Each path below is one point turned by a fixed rotation once a step. After each direction that follows a path, write how fast that rotation turns it, in degrees each step (0 if it stays still).
Each turn is a multiple of 5 degrees from 10 to 175, or 0.
Each row of a path follows its step; steps can be skipped.
Path 1:
step 0: [-1.26 -0.58  1.20 -1.50  0.52 -0.65 -0.31 -1.12 -1.89  1.34  0.91  1.70
  0.91  1.95 -1.76  1.37 -1.93  3.59  1.27 -4.27 -0.01  1.52 -1.35 -0.90
  1.83  0.38  1.08  0.46  0.14  2.21  1.20  0.08  0.81 -1.17  1.11 -4.35
  0.36  0.10  0.02  2.71 -2.40  0.43  1.40 -0.97 -2.14  0.55 -0.59 -0.32
  0.32  0.85  0.94  0.32 -0.86  1.84 -1.24  1.32 -1.29  2.88  1.69 -3.24
  3.38 -0.56 -2.63  1.06]
step 1: [-0.12 -2.58 -3.07 -1.18  1.58 -0.20 -0.91  0.00 -2.05  3.04 -1.14  0.63
  1.21 -0.14  1.51 -0.94 -0.45 -0.26 -0.66  0.23  2.81  2.23  2.07  0.55
  0.94 -0.22  1.09 -1.11  3.29 -0.46  2.78  0.91 -2.41  3.45  2.61 -1.88
 -0.93  0.03  0.44  1.78  3.19 -1.00  1.16 -0.80  3.07  1.38  0.52  0.61
 -2.18  0.75 -0.14 -0.33 -2.55  0.04 -0.70  0.15 -0.18  1.12  0.36  1.78
  2.71 -1.86  1.70 -1.39]
step 5: [-0.47  0.22 -3.46  0.24 -0.13 -0.09 -0.08 -0.18  1.00 -1.18 -1.16 -1.60
 -0.23  1.55  1.75 -0.53 -0.31  1.72  0.38 -0.70  1.84  1.03  0.39  0.58
  0.71 -0.68 -1.06 -1.01  0.39  2.52  3.63  1.81 -1.58  0.60  0.50  1.92
 -2.52  2.73 -1.57  2.90 -4.20  2.48  0.51  1.74 -1.89  2.69 -1.85  2.43
 -1.81 -2.17  0.11  1.03 -2.91  1.14  1.48 -2.16  1.14 -1.07  1.21  0.72
 -1.97  0.01  0.46  0.87]
step 11: [-1.43 -0.88  0.48 -0.99  1.18  1.39  2.35  0.00  0.91 -1.58  0.05  1.70
  0.25 -0.05 -1.67 -0.91 -0.47  0.62  0.18  2.15  3.21 -2.53  1.68 -0.47
  0.77  1.10  0.68 -1.48 -1.56  1.06  2.71 -1.57 -0.04  0.46  1.46  0.08
 -2.60  2.58  1.16 -2.26 -0.57  1.24  0.49  1.28 -0.71  2.32 -0.73 -0.85
 -1.03  0.98 -1.33 -0.24 -4.35 -3.17  0.03  0.12  1.58 -0.67 -0.06 -4.38
 -0.75 -3.02  2.18  1.75]
step 13: [ 1.01 -0.93 -2.49 -0.95 -2.03  1.28 -1.41 -0.15 -2.58  0.83  3.42  0.70
 -0.64  1.51 -1.64  0.60 -0.55 -0.06 -0.05 -2.00 -1.59 -0.72 -3.06  0.15
  0.55 -0.28 -0.33  0.93 -0.43  1.65  0.37  2.12 -2.32  1.48  0.41 -0.59
  0.27  1.16  2.72  0.26 -2.29 -0.60  2.78  3.89  2.23 -1.68 -1.93  1.33
  1.37  3.21 -1.02 -0.97 -0.57  0.93 -0.21  1.97 -1.12  1.15  2.22 -1.83
  1.15 -2.39 -2.29 -1.60]
step 19: [ 1.82 -2.70 -0.55  0.23 -0.54  0.70 -1.44  0.48 -0.66 -1.80 -1.62  1.38
 -1.61  0.60  1.23  3.99 -3.08 -0.20  2.03 -1.47 -0.12 -1.52  0.30 -1.15
  0.02 -2.36  1.04  1.58  0.13 -1.23  0.36  0.98 -2.10 -2.74  2.80 -0.66
 -0.35 -1.40 -0.60 -1.27 -1.41  4.00  0.47  1.24  0.40 -0.29 -1.46  0.20
 -3.17  2.01  1.81 -0.30 -0.19  2.35  1.69  3.47  0.74 -0.15 -1.87 -0.61
  1.77 -2.19 -1.32 -0.74]
step 26: [ 0.52  1.67 -1.24 -1.22  0.67  0.81 -1.21  1.83  0.04  0.56  1.17  0.13
 -0.27 -0.47 -0.61  0.01 -1.84  0.67 -1.31 -3.85  0.68  2.81  0.46  3.08
  2.69 -1.07  0.64  0.17 -2.57  1.66  2.84  2.55 -2.33  1.58 -0.90 -0.77
  0.18  2.24  1.26 -0.79  2.00 -1.80 -0.34  1.31  2.64  0.21 -2.08 -0.15
 -0.64  3.42 -1.14 -0.68 -1.44  0.82 -0.07 -3.85  0.38  1.51 -0.90 -1.30
  0.29 -2.91  0.03  1.96]
[-0.30  0.01  0.28  0.08 -0.94  0.30  0.29  0.89 -0.68  0.54  0.60  0.47
 -0.39 -0.84  0.11  0.06 -0.49  0.64  0.88 -0.54 -0.84  0.31 -0.02  0.17
 -0.09  0.38 -0.14  0.45 -0.27  0.51  0.00 -0.24  0.06  0.51 -0.64  0.83
  0.41 -0.01  0.47 -0.57 -0.15 -0.23  0.03  0.00 -0.22 -0.36  0.03  0.02
 -0.18 -0.07  0.15 -0.10 -0.18 -0.10 -0.35 -1.04 -0.25  0.14  0.38 -0.01
  0.01  0.38  0.10 -0.13] | 80
[ 0.27 -0.28  0.33  0.94 -0.22 -0.28  0.06 -0.53 -0.12 -0.34 -0.92 -0.25
  0.80  0.55  0.03 -0.12  0.69  0.44  0.29  0.09 -0.29  0.41  0.31 -0.23
 -0.55  0.38  0.01  0.16 -0.51 -0.40  0.35 -0.21 -0.17  0.34  0.32  0.35
  0.73 -0.72  0.15 -0.15  1.25  0.02  0.76  0.46  0.49  0.11  0.26  0.21
 -0.29 -0.03  0.04 -0.21 -0.11 -0.40 -0.58 -0.42 -0.10 -0.52 -0.19  0.15
  0.59  0.10 -0.08  0.30] | 135
[-0.09 -0.03  0.46 -0.45 -0.54 -0.97 -0.35  0.49 -0.06  0.31 -0.40 -0.05
  0.65 -0.12 -0.31 -0.20 -0.22  0.07  0.12  0.63 -0.65 -0.57 -0.29 -0.54
  0.72 -0.04 -0.12 -0.15 -0.09  0.35  0.04  0.38 -0.45 -0.04 -0.26  0.38
 -0.27  0.22  0.03  0.92  0.30 -0.13 -0.38 -0.65  0.82 -0.19 -0.46  0.20
 -0.76 -0.19 -0.02  0.73  0.03  0.41 -0.30  0.61  0.08 -0.34  0.66 -0.30
  0.89  0.08  0.26  0.08] | 25
[ 0.25 -0.50 -0.32 -0.56  0.11  0.75 -0.75 -0.14  0.49  0.29 -0.01 -0.27
 -0.45 -0.11 -0.63 -0.04 -0.67 -0.23  0.20 -0.41 -0.51  0.12 -0.36 -0.12
 -0.02 -0.47  0.29  0.19  0.38  0.30  0.42 -0.37  0.03  0.94 -0.35 -0.77
 -0.13 -0.37  0.45 -0.29  0.50 -0.17  0.19 -0.08  0.72  0.63 -0.04 -0.06
 -0.61  0.28 -0.96 -0.35  0.32  0.02 -0.73  0.27  0.76 -0.55 -0.19  0.20
 -0.47 -0.06 -0.11 -0.06] | 115
[ 0.45  0.30  0.24 -0.33 -0.02  0.15  0.49  0.03  0.56 -0.05 -0.04  0.18
 -0.26  0.82  0.40  0.12 -0.80 -0.52 -0.21  0.34  0.15 -0.25  0.37 -0.39
  0.15  0.71 -0.68  0.19  0.16 -0.25 -0.15 -0.09 -0.35  0.08  0.11  0.24
 -0.69 -0.46  0.17 -1.16  0.01  0.27 -0.48 -0.18 -0.41 -0.55  0.10 -0.74
 -0.40 -0.40 -0.12 -0.32 -0.06 -0.25 -0.80  0.34 -0.36 -0.48 -0.50 -0.89
  0.42  0.76  0.00  0.00] | 85
[ 0.08  0.11 -0.96 -0.52  0.30 -0.20  0.61 -0.17  0.94 -0.30 -0.11 -0.22
 -0.57  0.12  0.06 -0.02  0.39  0.64  0.43  0.11 -0.21  0.12  0.06  0.61
 -0.59 -0.30 -0.10  0.26 -0.19  0.40 -0.91  0.11  0.19 -0.48  0.06  0.55
  0.62 -0.12  0.68 -0.08 -0.59  0.55 -0.01 -0.58  0.69  0.30  0.16  0.31
 -0.27 -0.18 -0.09  0.24 -0.74 -0.09  0.08 -0.07  0.84 -0.12 -0.04 -0.93
  0.37 -0.27 -0.23  0.31] | 55
Path 2:
step 7: [-0.22  2.03  0.39 -0.84 -2.20 -1.99  2.08 -1.40  0.70  1.04  0.05  1.97
  2.80  1.02 -0.76  0.32 -1.84 -0.59  3.09  1.81 -0.03 -1.94  2.15  0.29
  0.68 -1.71  0.92  0.30 -0.26  1.14 -2.71 -0.39  1.55  0.81  0.84  2.83
 -1.02  1.29 -3.13  0.50  0.03 -2.69  0.14  0.09  1.32 -4.56 -0.71 -1.97
 -1.19  0.63 -2.11  0.31  3.01 -0.09 -1.16  4.11 -0.68  1.08  0.47 -0.96
  0.31  1.40 -1.45  0.53]
step 11: [ 1.25  2.33 -0.16 -1.19  1.35  2.33 -0.82  1.01 -0.25  2.08  1.64 -0.20
  0.01  0.39  1.05  1.49 -0.66 -1.74  0.58 -0.33 -0.57 -1.95 -1.63  3.08
  1.59  0.36  1.46 -1.06 -0.07 -0.70 -0.25  0.70  0.38 -0.54 -0.04  0.86
 -2.19 -2.02 -1.70 -0.39 -1.19  1.28  3.85 -2.22  1.48 -1.88 -1.01 -0.62
 -2.89  2.44  2.03  0.06  1.19 -4.07  0.74  3.79  2.27 -0.42  1.89  1.72
  1.05  1.75 -0.07 -2.60]
step 15: [-1.64  1.64 -1.42 -1.29 -0.30  0.31 -1.58 -1.99 -0.62 -0.87  0.92 -0.88
  0.72 -0.01 -0.67 -0.50 -2.77  0.23  2.81  1.63 -0.86 -1.47 -0.54 -0.19
 -1.63 -0.38  1.32  0.21  1.26 -0.71  0.68 -1.89 -0.23  0.17  1.92  3.23
 -0.26  0.71  1.02 -5.24  2.62 -0.77  2.79  2.73  0.74 -0.76 -0.77  0.13
 -2.10  2.63 -0.50  2.49  1.54 -0.47  0.51  1.23  1.38 -1.04  2.75 -3.33
 -0.48  1.67  1.92 -0.13]
step 19: [ 0.49  2.24  0.35  0.37 -2.01 -1.90  2.03 -1.00 -3.05  0.28  1.18  1.22
  0.00 -0.03 -1.53  2.09 -2.14  0.58  2.44  0.74  1.57 -2.32 -2.24  2.94
  0.09  1.89 -1.96  0.38  0.29  2.26 -0.08  0.85  0.66 -0.06 -0.94 -0.35
 -2.30 -1.78 -2.66 -0.49  1.73 -0.20 -0.71 -1.96  0.50 -2.15 -0.11  2.02
 -1.09 -1.78 -1.57  0.10  0.72 -2.45  3.19  1.61  0.07 -1.79  2.71 -2.02
 -1.26  2.61  1.60  1.18]
step 22: [ 2.42  0.05  0.17 -2.05 -0.86 -1.76 -4.62 -1.55  1.84  0.78  0.49  0.00
  1.77  3.33  1.01  0.08 -3.93 -0.79  0.45  0.25 -0.41 -0.22 -0.22  1.41
 -1.02  1.01 -2.86 -0.78 -0.73  2.35  0.09 -2.79  1.41  0.73  2.73  0.03
 -1.42 -1.26 -2.71 -0.74 -0.18 -2.18  0.15  0.86 -0.58 -0.58 -0.70  0.42
 -0.08  2.15 -0.45  0.21 -0.29 -0.46  2.30  2.83 -1.27  1.73 -0.06 -2.22
 -1.00  2.87  2.38  0.16]
step 25: [-0.33  0.97 -2.04 -2.08 -0.39  1.34  2.04 -1.41 -0.27 -0.12 -1.45  1.57
  4.83  3.31  0.96  0.06 -4.30 -1.73 -0.33  0.29  1.45 -0.53  1.54  1.67
 -0.10 -1.41  0.77  0.83 -0.60 -0.58 -2.39  1.28  2.26  0.15  3.06  0.03
 -1.34  1.48 -1.50  0.27 -0.28 -1.40  3.05  0.92  0.71 -0.39 -0.28 -0.52
 -1.78 -1.08 -0.31  1.47  3.19  2.07  1.42  2.02  1.41  1.30  2.56 -1.02
  1.09  0.51 -0.45 -0.66]
step 30: [ 0.14 -0.79  0.07 -2.76  0.35 -0.94 -0.40  1.28  2.43  0.20 -0.46  0.24
  2.11  1.08 -0.58 -0.98  0.31 -0.61  2.36  3.65 -1.02 -0.46 -2.37  3.13
 -0.14  0.19  0.28  1.03 -0.72  0.25 -2.22 -0.51 -0.13  0.42  0.33  1.70
 -1.90  1.26  0.37 -0.76 -0.13 -2.32  0.64 -1.46  2.34 -3.91 -0.51 -0.90
 -5.01  1.43  1.71  1.33  1.14 -1.72 -2.09  3.02 -0.10  0.40 -0.35  0.22
  0.79  3.79 -0.10  0.04]
[ 0.45 -0.29 -0.53 -0.06 -0.50  0.61  0.49 -0.32  0.37 -0.12  0.38 -0.45
 -0.21  0.34 -0.69  0.40 -0.13 -0.79  0.09 -0.30 -0.29  0.14 -0.67  0.59
  0.48 -0.01  0.43  0.61  0.20  0.43 -0.47 -0.65 -0.48  0.39 -0.49 -0.12
 -0.26  0.10  0.34  0.45 -0.50 -0.04 -0.13  0.35  0.07 -0.28 -0.29 -0.15
  0.86  0.58  0.79 -0.05  0.11  0.70 -0.68  0.49  0.21 -0.17  0.57 -0.31
  0.19 -0.66 -0.11 -0.02] | 20
[ 0.59  0.14 -0.22 -0.64 -0.22  0.23  0.50  0.18 -0.10 -0.45  0.06 -0.66
 -0.65 -0.21 -0.51  0.37 -0.14  0.21  0.72  1.06  0.26  0.32  0.00  0.76
 -0.72  0.07  0.00  0.29 -0.18 -0.53  0.29  0.47 -0.04 -0.23  0.18  0.42
  0.28 -0.58 -0.41  0.36 -0.02 -0.09  0.18 -0.01 -0.01 -0.17  0.07  0.41
  0.35  0.48 -0.05 -0.08 -0.38  0.64 -0.07 -0.78  0.51  0.55 -0.51  0.42
 -0.10  0.90  0.79  0.07] | 100
[ 0.28  0.61 -0.28  0.95 -0.08 -0.03 -0.06  0.10 -0.30  0.74 -0.13  0.18
 -0.45  0.27  0.12 -0.04 -0.36  0.05  0.66  0.78  0.29  0.62 -0.57 -0.40
  0.82 -0.15  0.08 -0.01 -0.34  0.01 -0.13 -1.18 -0.04 -0.30 -0.16 -0.12
  0.38  0.29  0.04  0.37  0.42 -0.06  0.34  0.74 -0.50 -0.32 -0.56  0.56
 -0.18 -0.17 -0.18  0.02 -0.58 -0.08  0.53 -0.23  0.03 -0.63 -0.61 -0.17
 -0.48 -0.14 -0.05  0.82] | 155
[ 0.15 -0.45 -0.22  0.26 -0.41  0.00 -0.40  0.35 -0.58 -0.22  0.34  0.06
  0.00  0.66 -0.46 -0.79  0.02  0.32 -0.13  0.12  0.31  0.04  0.34 -0.16
 -1.04  0.22 -0.89  0.09 -1.07  0.63 -0.11 -0.46  0.38  0.47  0.15 -0.01
  0.27  0.30 -0.05  0.42 -0.02  0.26 -0.12 -0.46  0.42  0.46  0.61  0.14
  0.32  0.40  0.51 -0.59 -1.06 -0.31 -0.37  0.06  0.03 -0.66  0.17 -0.45
 -0.44 -0.02 -0.14 -0.28] | 80
[-0.09  0.17 -0.04 -0.11 -0.58  0.08 -0.64 -0.74 -0.07  0.39 -0.19  0.27
 -0.57 -0.06 -0.05 -1.13 -0.82 -0.36 -0.14 -0.06  0.07 -0.42  0.01  0.08
 -0.05  0.30 -0.11  0.03  0.47 -0.89  0.15  0.33  0.55  0.24  0.02  0.00
  0.10 -0.23  0.37  0.24 -0.61 -0.59  0.59 -0.11 -0.62  0.61 -0.16  0.26
  0.08 -0.11  0.60  0.94 -0.32  0.20  0.76 -0.44  0.38 -0.30  0.87 -0.28
  0.30 -0.18  0.40 -0.25] | 110
[ 0.19 -0.36  0.68  0.50  0.19  0.25 -0.45 -1.25 -0.09 -0.69  0.19  0.35
 -0.34  0.41 -0.24 -0.19  0.02  0.56 -0.38  0.08  0.20  0.40  0.54 -0.39
  0.07 -0.32 -0.04 -0.18  0.55  0.25 -0.01 -0.08 -0.76  0.00 -0.16  0.33
  0.29 -0.48  0.25 -0.95  0.42  0.25  0.20  1.03 -0.06  0.38 -0.30  0.20
  0.33  0.82 -0.20 -0.29 -0.27  0.16  0.29  0.61  0.18  0.48  0.12  0.31
 -0.55 -0.01  0.52 -0.51] | 60
